Where one turn sends some rows of the set: a few examples, then the rows asked
Q_384: [-0.33 -1.70  1.74  1.01 -3.19 -0.50 -0.75  0.90 -1.40  1.21 -1.78  0.71
 -1.68 -1.73  0.56  0.78 -0.41  1.82  1.11 -0.69 -0.63  1.18  0.11 -2.26
 -0.09 -1.16 -2.63]
Q_179: [ 0.52 -0.05 -1.37 -2.37 -2.35  0.95  1.91 -0.26 -1.81 -0.84  0.27 -1.35
  1.30  0.27 -0.52 -1.22  0.83 -0.62  1.10 -0.02 -0.41  1.11  3.41 -1.43
 -0.18 -0.68 -1.27]
Q_652: [ 0.13 -2.16  0.68  0.69 -4.93 -0.34 -0.07 -0.32 -1.11  1.14 -0.83 -0.07
 -1.99 -2.43  0.15  0.85 -1.02  0.81 -0.32  0.14 -0.33  2.21  0.01 -0.72
  0.23 -1.80 -2.38]
Q_861: [ 2.01 -0.66 -0.48  1.76 -2.42 -0.48 -0.94  1.30 -1.32  0.44  0.44 -0.64
  0.01 -1.83 -1.11  0.30  1.13  0.65  0.74 -0.22 -1.08  1.04 -1.77 -2.98
  0.80 -0.46 -1.56]
Q_567: [ 0.44 -0.03 -1.21 -1.59 -1.94  0.76  1.45 -0.61 -1.72 -0.75 -0.55 -0.11
  0.99  0.49 -1.00 -1.72  1.05 -1.67  1.97  0.21 -0.16  0.71  3.79 -1.53
  0.54 -0.51 -1.70]
Q_484: [ 1.50 -2.18  0.98  0.64 -2.66 -1.28 -1.16 -1.08 -0.61  0.53 -0.86  0.80
 -0.36 -2.21 -0.87  0.25 -0.25  1.47  1.13 -1.00  0.03  0.52 -0.88 -4.09
  1.29  0.29 -2.42]
Q_949: [ 0.07 -0.01  0.04 -2.36 -1.98 -0.27  0.22  0.07 -1.02 -2.17 -0.30  0.15
  1.48  0.54 -0.46 -2.40 -0.02 -0.37  1.32 -0.83 -1.53 -0.21  2.54 -1.67
  0.38 -2.18 -1.80]
Q_771: [ 0.49 -0.81 -0.34 -2.36 -2.80  0.08  0.89 -1.56 -1.56 -1.61 -1.07  0.98
  1.22  0.47 -0.97 -2.29 -0.06 -2.29  0.98  0.06 -1.14 -0.29  2.65 -0.95
  1.50 -1.97 -1.67]
Q_163: [ 0.68  0.17 -0.20 -1.91 -2.15  0.19  0.60 -1.07 -1.30 -1.26 -1.09  0.88
  1.32  0.64 -1.01 -1.89  0.46 -2.04  1.23 -0.35 -1.49 -0.74  2.51 -1.38
  1.46 -1.87 -1.95]
Q_123: [ 0.76 -0.23 -0.78  2.22 -1.56 -0.83 -1.42  0.93 -0.33  0.92 -1.47  1.09
 -0.70 -1.16  0.33  1.30  1.61 -0.27 -0.10  0.27 -0.67  1.02  0.05 -2.99
  0.25 -1.35 -0.70]
Q_312: [-0.61 -0.77  0.79  0.96 -2.76 -0.73 -2.05 -0.95 -0.80  0.72 -1.43  1.09
 -1.59 -1.65  0.26  1.34  0.25 -0.78  0.77 -1.05  0.64 -0.32 -0.78 -2.64
  1.40 -0.99 -2.32]
Q_71: [ 2.39 -2.12 -0.63  0.70 -2.09 -2.20 -1.02 -0.24 -1.19 -0.80 -0.60  0.18
 -0.08 -2.22 -1.05 -0.62 -0.58  0.56  0.06  0.07  0.25  1.81 -1.34 -1.64
  0.17  1.22 -1.60]
Q_420: [ 1.35 -1.32 -1.71  1.41 -1.23 -2.22 -1.15  0.17 -0.45 -0.11 -2.02  1.19
 -0.98 -1.53  0.12  0.25 -0.03 -0.79 -0.91  1.03  0.68  2.28  0.19 -1.78
 -0.58 -0.23 -0.50]
Q_372: [-0.28 -0.01 -0.20 -2.42 -2.78  1.05  0.96 -0.40 -0.94 -1.09  0.69 -0.36
  1.10  0.66 -0.65 -1.58  0.53  0.21  1.97 -0.64 -0.78  0.91  3.50 -2.35
  0.26 -1.47 -2.37]
Q_336: [ 0.28 -0.48  0.22 -2.80 -2.95 -0.24  0.44 -0.92 -0.73 -1.94 -0.06  0.26
  0.97  0.39 -0.56 -2.40 -0.46 -0.59  1.07 -0.65 -1.21  0.27  2.66 -1.03
  0.56 -2.53 -1.91]
Q_129: [ 0.03 -0.31 -0.18 -2.81 -1.76 -0.67  1.05 -0.60 -1.92 -1.84 -1.18 -0.02
  1.67  0.53 -0.47 -1.77  0.40 -0.57  0.88 -1.07 -1.87 -1.00  1.83 -1.46
  0.57 -2.10 -1.11]
Q_735: [ 0.22  0.10 -0.74 -2.26 -2.49  0.69  1.26 -0.09 -1.10 -1.42  0.93 -0.76
  1.00  0.54 -0.68 -2.00  0.31 -0.35  1.40  0.07 -0.37  1.27  3.23 -1.44
 -0.30 -1.18 -1.71]
Q_331: [ 0.50 -1.98  0.12  0.87 -3.30 -1.37 -0.40  1.06 -1.43  0.06 -1.55 -0.20
 -1.74 -2.10  0.06 -0.21 -1.08  0.39 -0.33  0.12  0.05  2.65 -0.03 -0.01
 -0.83 -0.43 -1.94]
Q_915: [ 0.15 -1.09  0.19 -3.10 -2.96 -0.41  1.28 -1.89 -1.39 -1.71 -1.07 -0.11
  1.41  0.02 -0.67 -1.67 -0.22 -0.57  0.49 -0.92 -1.30 -0.74  2.38 -1.33
  0.66 -2.48 -1.53]
Q_875: [-0.03 -1.85  0.42  0.90 -2.69 -0.80 -1.30 -1.44 -0.05  1.33 -1.57  2.33
 -1.20 -1.86  0.51  1.46  0.22  0.26  0.05 -0.35  0.41  1.20  0.86 -3.96
  0.87 -1.42 -1.75]
Q_703: [ 2.04 -2.16 -0.50  0.64 -4.56 -0.24 -0.61 -1.48 -0.83  0.77  1.03 -0.72
 -0.61 -2.58 -1.39  0.51 -0.37  0.34  0.07  0.29  0.12  1.97 -1.21 -2.43
  1.28 -0.68 -1.70]
Q_532: [ 0.20 -0.15 -0.60 -1.59 -2.45  1.18  1.37 -1.40 -1.34 -0.15 -0.22  0.04
  0.99  0.61 -0.94 -1.17  1.08 -1.74  1.87 -0.07 -0.15  0.37  3.98 -2.11
  0.90 -0.78 -1.97]
Q_910: [ 0.57 -0.80  0.32  1.57 -2.81 -0.76 -0.54  2.35 -1.60  0.51 -1.54 -0.13
 -1.74 -1.75  0.42  0.30  0.22  0.89  0.28 -0.06 -1.22  1.59 -0.49 -1.00
 -0.42 -1.43 -1.85]
Q_395: [ 0.30  0.14 -1.08  1.99 -1.68 -0.84 -1.44  1.03 -1.34  0.44 -1.14 -0.22
 -1.35 -1.38  0.19  1.50  1.33 -1.33  0.41 -0.11  0.79  0.76 -0.74 -2.20
  0.22 -0.06 -1.29]
Q_207: [ 0.95 -2.16 -1.21  0.79 -3.98 -0.92 -0.71 -1.93 -0.12  0.97 -0.61  0.86
 -1.18 -1.95 -0.38  0.84 -0.60 -0.92 -1.03  1.07  0.70  2.36  0.57 -1.89
  0.34 -1.63 -0.86]
Q_570: [-0.11 -1.68 -0.70  0.45 -4.25 -0.15 -1.10 -1.82 -0.93  1.19  0.12  0.27
 -1.72 -2.23 -0.12  1.56 -0.28 -1.23 -0.21  0.18  1.88  1.73 -0.19 -1.71
  0.71 -0.41 -2.23]
Q_371: [ 0.33 -1.43 -1.34  1.09 -2.43 -2.12 -1.53 -0.47 -1.35 -0.69 -1.23  0.19
 -1.51 -1.81 -0.04  0.52 -0.36 -1.75 -0.92  0.37  1.36  1.19 -0.94 -0.17
  0.28 -0.11 -1.60]
Q_173: [-0.44 -0.08 -0.24 -2.65 -2.48  1.19  1.73 -0.53 -1.89 -0.31  0.25 -0.76
  1.26  0.37 -0.53 -0.89  0.96 -0.11  1.59 -0.56 -0.53  0.15  3.29 -2.36
  0.41 -1.32 -1.66]

Q_179 goes to Q_915
Q_703 goes to Q_484
And these:
Q_384 goes to Q_910
Q_395 goes to Q_371
Q_875 goes to Q_123
Q_735 goes to Q_336

